(in the rows, 128 means zero)
One turn moves every row onto another: examples first, then more rows asked
sav: [142 149 132 127 147  77 151 116 129 122 139 160 138 110]
pimig: [124 144 133 123 112 139 138 129 135  84 117 132 124 110]
Nis: [133  87 116 115  99 117 161  92 112 120 120 138 132 140]
Rima: [119 104 140 123 179  99 137 119 136 120 153 124 153 129]
vazim: [135 151 111 109 153 129 135 121 121 101 121 104 114 114]
datip: [142 141 137 131 152  79 139 138 121 114 134 159 135 106]
Zeri: [137  66 122 115 136 122 171  87 127 111 138 150 128 124]
soted: [130  66 118 121 123 114 152  97 132 124 131 138 150 130]
segi: [126 147 138 108 126 152 145 123 128 109 116 153 105 130]
Fogi: [131  54 130 118 136 119 143 113 123 111 137 147 127 127]
beni: [125 114 132 120 183 104 165  97 137 121 153 129 151 129]
tiba: [135 153 118  96 154 130 128 113 122 123 127 117 102 131]
mazan: [146 144 136 124 160  87 153 126 119 117 137 171 123 109]
Sos: [132  73 130 116 100 113 136 113 109 106 129 138 116 135]
mot: [140  78 122 115 113 125 167  96 104  96 127 146 108 128]
Fesol: [135 153 118  99 143 117 125 103 133 103 142 107 104 116]
zeka: [125 153 139 106 106 130 138 100 144 102 138 144 111 123]
Gisuf: [126 101 141 119 193 108 155 113 128 105 158 134 133 121]

zeka -> segi
mot -> Sos
Where do these go?
Fesol -> tiba
Rima -> beni
soted -> Zeri
datip -> sav

One turn moves every row onto another: examples first, then more rows asked
Letu: [127 135 108 145 133 127  92 113 137 143 111 119 148 125 132 121 144 103
 148 140  93 150 164 147 143 119]
Vezu: [112 154 123 160 135 150 109 112  88 145 115 131 127 110 139 132 117 118
 137 127 119 131 116 143  96 131]
tole: [114 109 163 123 146 116 147 119 146 124 136 130 126 151 119 145 120 131
 114 115 113 121 104 134 136 138]
baze: [120 140 155 155 148 115  72 113 123 110 142 153  97 132 125 132 125 114
 108 132 131 148 119 101 137 121]
guzu: [ 98 133 108 151 159 144 109 110 130 144 111 139 128  77 140 146 140 118
 140 111 113 144 128 155 132 108]
fas: [115 124 143 141 150 118 142 120 171 122 133 136 119 143 124 143 122 121
 121 103 106 124 103 139 157 131]
Vidu: [136 152 103 145 130 115  73  97 144 112  90 117 145 142 130 141 120 125
 136 128 101 145 129 165 139 132]
zita: [126 105 128 120 117 139 116 109  94 134 112 112 126 115 123 117 119 136
 134 110 134 128 149 138  94 135]
kega: [103 116 143 133 149 111 124 124 160 120 133 119 125 159 114 150 128 122
 132 121 105 118 111 138 155 139]
mizip: [151 131 152 129 165  88 106 111 109 130 122 143 121 132 123 102 132 109
 128 100 174 133 123 157 110 126]
fiduk: [142 122 151 162 143 111 117 105 131 136 128 138 136 114 160 133  97 108
 108 146 155 109 124 173 133 131]
pom: [131 123 144 144 147 115  74 108 140 112 117 141  93 136 109 127 133 115
 105 118 143 144 113  90 133 118]
likud: [124 121 147 151 138 121  81 104 133 121 130 163 105 133 116 141 135 110
 112 133 141 165 114  95 144 134]
mobe: [ 99 127  79 117 158 118 110 116 120 111 107 122 118 116 155 132 142 121
 127 109 135 135 136 140 124  88]
Kupa: [119 120 100 142 157 122 107 109 128  99 118 145 159  89 126 148 149 130
 124 103  99 153  99 150 129 112]
tiput: [137 105 111 116 151 116  82 154 140 126 121 110 137 104 122 107 111 104
 135 121 148 130 115 140 173 101]
rakeb: [150 113 117 114 126 118  88  91 138 127  72 122 140 111 123 139 119 145
 133  92 126 152 121 129 130 129]
Zit: [136 104  89 147 158 116 108 133 159 116 128 123 132 121 141 138 122 135
 130 132 171 113 130 149 156 142]
Leza: [126 129 131 128 129 119 100  92 114 112 111 161 152 130 133 125 127 136
 142 142 113 187 133 167 135 140]
riz: [132 116 120 114 127 125  95 112  91 106 115 116 152 124 137 153 107 157
 127 122 121 133 115 133 104 142]
vug: [131 143 124 153 150 141  85 122 108 123 111 131 143  98 138 120 109 143
 143 126  95 150  84 128 120 131]
melor: [128 105 153 124 145 134  99 138 107 124 135 147 151 118 101 100 115 103
 146 162 140 142 122 161 148 129]
Mol: [112 113 108 116 149  97  88 113 114  83 111 117 131 117 143 101 126 128
 129 112 110 153 112 152 130  93]
Fulob: [131 154 101 141 150 114 105 143 119 122 134 154 167 116 125 168 136 108
 127 122 157 130 113 143 163 120]
Rolo: [138 140 126 143 167 106  93 112 129 139 125 171 125 117 159 143 114 101
 164 108 161 136 126 137 158 137]
Dopo: [143 119 111 126 128 129 126  92 125  95  93 150 136 135 148  99 107 120
 114 130 113 159  95 150 115 117]
riku: [150 137 148 130 149 150 103 139 127 151 123 153 136  97 132 120  86 128
 130 136 153 140 111 150 157 128]
Zuz: [141  85 135 150 152 115 118 123 127 138 128 127 165 116 140 135 129 100
 118 170 143 118 104 135 132 137]
toli: [148 103 122 156 168 116 118 114 157 101 117 138 136 118 108 106 139 119
 128 130 146  91 135 157 129 124]
nazup: [149 112 108 119 130 122 131 130 108 107 109 152 158 135 116 120 125  90
 119 127 168 123  91 119 133 115]
zisu: [127 114 100 111 143 142 133 119 122 132 103 125 118 128 161  89 118 128
 117 139 133 158 125 134 115 105]
vasi: [130 138 110 133 133 136 130 111 106 143 119 152 153 137 148 122 145 112
 125 156 118 175 139 137 119 127]
pafa: [114 117 147 132 135 117 139 125 154 126 131 119 116 164 133 131 106 119
 118 123 114 127  95 135 148 140]
Zutuv: [142 151 128 115 137 113 109 124 100 108 110 140 138 144 131 139  97 118
 116 123 177  99 122 147 127 112]
deru: [138 161 122 157 149 122  99 117 129 114 100 154 153 135  97 131 134  80
 135 135 141 109 110 158 144 112]
mev: [119 119 138 138 139 102  79 111 131 103 140 147  94 136 122 134 135 118
 102 114 152 159 126 104 143 120]
sapaz: [139 108 148 108 152 119  94 113 144 127 101 141 134  99  97 124 119 114
 131 108 159 124 142 168 156 104]
fomo: [150 116 114 124 165  98  98 138 116 149 117 122 129 137 135 112 134 108
 136 118 178 149  92 120 129 140]
Depo: [144 123  96 131 121 125 107  97 134 129  85 118 135 125 118 124 144 106
 138  93 122 124 155 123 117 116]
nere: [138 121 137 141 181 103  87 119 116 124 124 159 144 127 126 116 143  83
 173 133 131 119 120 120 139 126]

fas -> likud
Zuz -> mizip
vasi -> zita
Where do these go?
Fulob -> melor
Mol -> Vidu

One turn moves every row onto another: examples first, then more rows asked
gop: [141 109 114 167 129 148 160 118 136 120 112 126 141 143 136 151 129 106
 146 137]
nobe: [100 119 120 122  93 112 133 112 144 133 155 158 122 102 116 120 115 126
 111 125]
tigin: [130 134 125 130 138 125 113 101 133 148 122 124 109 129 169 158 135 100
 120 126]
detid: [120 136 142 136 164 134 136 151 143 135 100 117 116 140 136 158 107 124
 112 109]
Pafaz: [148 130 140 110 138 132 114 129 149 110 127 133 145 153 142 120  97  87
 138 142]
Zes: [141 124 135 159 131 150 153 122 143 125 111 129 137 163 130 160 126 105
 143 145]
Vam: [100 119 120 117  95 113 132 117 148 133 158 154 118 104 116 122 135 133
 110 121]
delo: [142  90 116 123  97 135 153 146 111 121 122 121 125 109 104 131 142 137
 115 135]
Peto: [134 159 123 133 150 130 151 108 102 131 159 122 119 130 145 151 128 115
 137 146]
kis: [123 163 129 134 155 123 133 110 128 128 149  99 124 126 143 139 116 101
 143 146]
povi: [122 141 142 149 153 142 156 143 146 126 101 116 106 132 130 154  99 123
 116 127]
larop: [140 143 129 120 128 121 118 105 133 147 104 139 117 139 161 151 126  99
  95 125]
Tafof: [105 117 124 120  96 112 132 116 146 135 154 161 127  99 115 123 129 134
 109 119]
Rako: [109 122 145 129 131 117 114 157 125 119 112 142 134 132 124 109 155 158
 109 105]
ker: [103 128 155 133 131 118 113 152 123 124 117 142 134 133 134 106 154 157
 108 109]
mevu: [125 127 127 105 120 149 119 129 138 117 143 159 173 142 110 107 125 143
 103 124]
nozan: [135 174 132 137 149 123 136 119 110 130 149 113 122 125 136 137 118 123
 151 149]
sepi: [131 155 105 120 114 118 135 118 115 115 109 117 130 130 108  92 128 160
 133 125]
tibo: [137  93 109 128  97 137 149 144 113 114 129 129 131 111  96 129 139 140
 115 131]
Tigo: [129 113 128 157 125 140 154 113 149 115 111 139 148 145 152 145 135 100
 144 151]
Zedeb: [132 151 109 119 106 114 132 122 116 115 117 117 129 119 106  94 127 164
 130 123]
vad: [104 123 143 128 127 120 116 157 127 121 118 139 130 140 125 111 160 155
 104 105]
toda: [128 156 111 115 106 117 131 122 124 115 119 111 128 123 110  90 132 165
 132 125]
das: [132 137 125 123 119 113 119 103 136 156 120 139 122 122 159 163 135  97
 112 131]
setet: [133 127 144 136 153 145 130 140 141 138 106 122  96 147 141 166 110 117
 122 119]
Solu: [126 122 128  99 128 155 127 130 142 122 143 161 171 143 112 113 127 137
 101 127]
bapad: [123 129 129 105 114 157 121 127 144 116 146 153 169 143 112 104 127 141
 101 128]
domuk: [142 132 142  98 148 120 124 138 137 103 124 117 131 149 147 124 103  93
 142 144]
tus: [136  95 111 128  93 143 150 148 114 114 128 123 126 119  97 127 142 137
 110 133]
tad: [144 143 140 119 135 126 126 120 149 115 119 111 146 157 133 131 106  82
 138 150]

vad -> bapad
mevu -> Tafof
povi -> domuk
Where do these go?
sepi -> ker
tad -> tigin
gop -> nozan

One turn moves every row onto another: examples first, then more rows asked
pur: [148  84  67 144 109 136 124 138  96 131 116 167]
sug: [144  80  87 166 150 110 149 134  85 153 120 143]
Vedu: [117  84  91 133 135 144 174 161 117 168 126 144]
noz: [137 113  81 168 121 152 151 103 101 150 118 151]
maba: [131  77 116 139 125 157 142 169 131 168 138 156]
fiza: [143 134  81 152 123 135 148 168 117 135 167 160]
topu: [158  95  79 151 143 125 146 134  68 141 127 148]
Lukev: [130  91 141 149 148 129 118 157 100 131 133 152]
kozud: [148  92 122 133 139 139 130 181  91 126 147 141]
Tugi: [110 115  93 169 130 132 152 157 132 140 145 117]
sop: [165 113 132 126 120 122 147 158 125 129 151 155]
zelan: [140  94 125 123 132 119 136 160 138 147 119 168]
Koz: [113 115 120 166 115 159 134 156 135 117 126 151]
nezi: [125 122 136 153 118 146 144 157 122 125 160 171]
Beme: [137  96  81 117 108 145 124 161  96 122 134 142]
Feg: [165 109 127 130 114 149 135 137 120 124 125 125]
rur: [124 104 110 125 138 150 148 137 110 169 125 182]
Tede: [145  91  96 163 109 123 103 148 123 126 125 166]
Noki: [128 108  94 159 132 128 160 113 103 169 134 180]
tege: [150 100 125 152 136 147 107 157  95 117 127 150]
Nukin: [133 105  90 159 149 100 159 143  76 128 138 151]
Fedu: [120 104  87 126 113 126 156 138  78 111 143 140]
pado: [120 101  63 170 123 125 176 156 121 148 131 142]
dul: [145 103  77 179 140 110 146 143  87 119 122 143]
der: [160 101 115 169 118 166 139 117 120 155 124 140]
biv: [178  97  88 159 113 158 163 151 114 152 147 142]
sodu: [105 106 104 162 126 136 170 165 134 133 130 124]
mozez: [124  99 118 191 118 153 154 122 116 120 130 150]
kifet: [143  78  91 181 110  98 140 145 120 131 138 156]
tona: [135  84  81 141 130 110 170 142 121 141  99 154]
Viso: [115 109 100 131 143 146 134 132 111 176 134 162]
gilu: [131 132 106 148 127 136 156 139 108 132 141 194]
daduz: [158 111  99 168 124 157 124 119 118 164 140 141]
dum: [119 117 116 184 123 143 154 120 126 127 119 138]
laki: [114  67  97 146 132 155 175 157 111 155 134 142]
loku: [116 111 109 152 128 146 158 140 101 124 142 196]
puli: [145  79 117 157 138 135 121 181 110 128 131 131]
mem: [156 127  94 155 113 139 163 171 119 126 161 164]
Nulos: [146 102  89 151 118 128 167 118 110 117 100 132]
pul: [130  74 119 147 121 110 154 117  92 152 150 137]
som: [140  71 121 157 116 108 134 153 122 150 156 133]
Fedud: [167  81  88 161 113 165 164 156 105 143 153 159]
Gono: [152 102 102 141 129  97 174 132 109 139 130 179]
setiz: [133 100 112 133 123 134 135 161 140 121 104 131]
gubo: [116 102 130 126 119 125 134 128  91 128 151 135]
Sep: [153  92 115 139 111 180 142 156 114 152 146 138]
refo: [175 104  97 141 116 121 178 123  97 130 136 143]
vivev: [145 118  74 160 115 132 183 146 100 141 160 143]

vivev -> nezi
Nukin -> Lukev
biv -> mem
Where do these go?
sop -> Gono
Tede -> pur
loku -> Viso

One turn moves every row onto another: examples first, then more rows asked
gilut: [161 124 149 125 129 149 124 115 117 155 111 148 136 113  97]
Taf: [119 121 152 136 132 133 140 126 135 178 133 149 129  99  97]
Fel: [139  83  94 135 151 113 142 148 127 161 129 119 106 141  89]
rep: [136 103 118 117 129 126 113 150 112 165 110 105 130 142  76]
dinan: [118  91 130 164 166 100 149 145 139 144 100 136  95 153  93]
pel: [132 126 125 148 175 114 120 130  98 158 119 129 126 153  93]
vusop: [ 92 122 145 127 143 120 132 122 124  95  96 138 120 133  99]
mipu: [144  74 141 160 133 129 134 131 146 143 133 120 108 131  79]
ter: [105  76 137 127 118 128 112 117 142 120 134 129 125 127  93]
Vina: [156 105 138 127 154 133 135 161 147 153  67 145 119 132 103]
buv: [121  90 118 126 149 149 126 108 158 152 119 146 149 111  99]
rari: [136 116 149 118 147 140 146 121 141 153  76 137 127  93  98]
tapi: [138  93 106 145 138 118 158 108 120 134 101 132 137 152 133]
lelof: [108 105 116 165 160 107 132 143 144 112 110 149 145 134 116]
kup: [114 100 123 151 118 106 107 112 110 134 112 125 150 119 101]
ladi: [112 117 132 110 161 113 118 152 121 151 119 158 135  99  92]
neb: [122 134 116 114 164 105 137 148 103 153 120 120 105 121 103]
bafo: [141 111 144 165 135 118 103 163 143 138 126 123 130 118  90]
nuto: [164 129 113 128 118 132 125 160 137 147 110 150 103 119 115]
lakob: [105  99 101 130 142 132 109 142 146 110 115 135 128 159  97]
Vop: [ 99  96 138 107 122 129 139 141 148 111  97 164 112 129  93]
tef: [133  88 139 102 141 155 155 115 135 155 110 127 140 146  98]
dem: [110 117 128 155 145  99 138 151 117 153 126 123  99 163 110]
kad: [125  97 148 165 104 104 148 138 126 136 102 129  97 146 104]
Zap: [146  97 145 156 140  87 137 147 111 135 125 139  99 120 118]
nanub: [124 130 120 122 155 122 133 136 129 116  77 124 111 154 133]
penus: [ 84 126 131 130 150 114 135 136 116 160 141 141 124 132  90]
gumo: [140  93 156 145 115 130 144 101 131 131 115 136  99 147 117]
vabam: [122 147 140 112 166 145 135 123 125 143 126 140 130 110  99]
zezu: [ 99  99 161 143 111 129 136 123 151 125  86 147 124 139 106]
Raful: [124 110  91 121 160 137 135 135 136 142 152 145 131 133 103]
Fafad: [134 134  99 122 129 133 147 159 136 157  85 152 120 144 120]
gadu: [125 124 119 114 149 152 116 131 143 147  87 134 120 172 107]
sol: [154  86 109 152 119 138 137 131 155 138  96 147 130 109  92]
geben: [103 132 127 118 125 147 131 130 144 127  96 155 134 155 128]
vakaz: [141 119 145 161 157 105 143 141 113 145 105 110  96 129  81]
kapa: [163 129 124 135 129 132 157 140 128 126  73 137 107 121 110]
bemi: [153  96  89 145 127 128 119 142 145 133  98 125 117 152 121]
tegub: [121 106 171 146 132 107 131 114 123 124 109 117 106 111 107]
Tuv: [113  84 157 148 138 111 142 110 112 124  89 144 124 137  79]
pira: [136 113 134 103 142 145 136 173 142 136 141 138 125 132  95]
sunag: [139 116 111 106 125 128 142 138 105 117  87 153 119 156 109]
Kavuf: [116 105 160 124 156 128 126 128 142 109 109 150 124 152 134]
Dila: [150 123 128 147 132 138 151 143 140 186  92 143 122 120  96]
pidi: [107 115 102 131 137  97 137 122  98 142 136 147 110 131 105]
fasal: [139  83 129 134 144 130 180 148 153 125 106 155 127 125 106]
lok: [129 107 124 138 133 125 124 126 130 176  84 144 128 103  68]
sir: [119 127 144 152 165 131 111 120 145 157 140 149 128 116 110]

ter -> Raful
Taf -> geben
Where do these go?
neb -> kapa
gadu -> dinan
Vina -> Tuv
pira -> tapi

One turn moves every row onto another: examples first, then more rows asked
zef: [134 115 128 112 169 118 134 103 136 107 140 158 110 138 106 123]
tulof: [ 93 123  95 112 124 113 122 126 120 114 115 138 137 144 107 128]
rer: [138 106 163  99 112 131 126 107 156 115 132 145 112 126 145 113]
dilo: [159 124 128 127 114 173 134 117 126 117 140 120 141 142 134 158]
Nutak: [ 98 119 107 128 106 131 138 125 114  97 112 129 129 147 142 117]
Toba: [124 104 141  96 142 105 133 109 142 131 124 149  97 117 104 135]
nogup: [154 126 131 129 145 114 131  76 129 130  97 133 107 124 115 140]
mamol: [ 97 154 123 144 130 112 115 118 118 120 131 154 153 126 138 114]
bosa: [151 157 155 127 157 134 136 134 110 154 136 141 126 131 140 127]
zube: [ 76 128 130 129 112 112 122 140 125 126 115 129 122 113 121 137]
pifub: [114 105 126 121 123 134 134  82 138 114 130 134  94 113 111 120]
voro: [122 168 142 106 107 155 121 108 112 133 117 122 114 111 130 129]
metum: [121 127 123 113 142 119  94 125 148 157 141 138 112 115 159 150]
ver: [162 126 153 132 108 151 135 118 124 115 123 125 132 109 163 118]
vula: [136 128 113 115 119 110 136 137  88 130  96 138 130 135 145 117]
gos: [190 140 134 119 139 121 133 126 123 127 103 134 133 135 126 130]
zel: [146 144 111 149 154 136 117 117 130 113 143 123 159 136 147 114]
zigo: [135 128 125 132  79 127 133 148 118 121 101 124 118 133 135 130]
duzef: [134 127 147 132 174 126 120 117 150 128 149 116 114 117 107 145]
Zed: [113 120 128 123 125 128  94 145 138 111 104 116 147 140 117 162]
tapog: [117 105 153 137 135 139 134 107 147 105 138 132  96 104 119 152]
gepi: [131 114 130 125 150 137 132  98 148 107 175 135 137 119 125 137]
vogis: [152 147 130 166 125 141 130 129 131 152 125 115 116 133 139 156]
Bala: [109 135 131 126 124  93 140 152 121 128  95 137 118 136 124 147]
gilep: [151 118 122 109 140 142 127 136 121 136 148 143 146 155 166 127]
Nutad: [133 135  87 130 128 136  96  99 151 138 144 133 116 136 138 141]
Pegag: [143 153 126  72 116 137 124 114 114 130 117 142 136 131 119 149]
tez: [148 133 146 141 140 123 115 152 152 127 134 118 153 119 145 160]

zube -> Toba
vula -> gepi
mamol -> rer
Where do these go?
gos -> zel
Nutad -> voro
dilo -> vogis
Nutak -> tapog

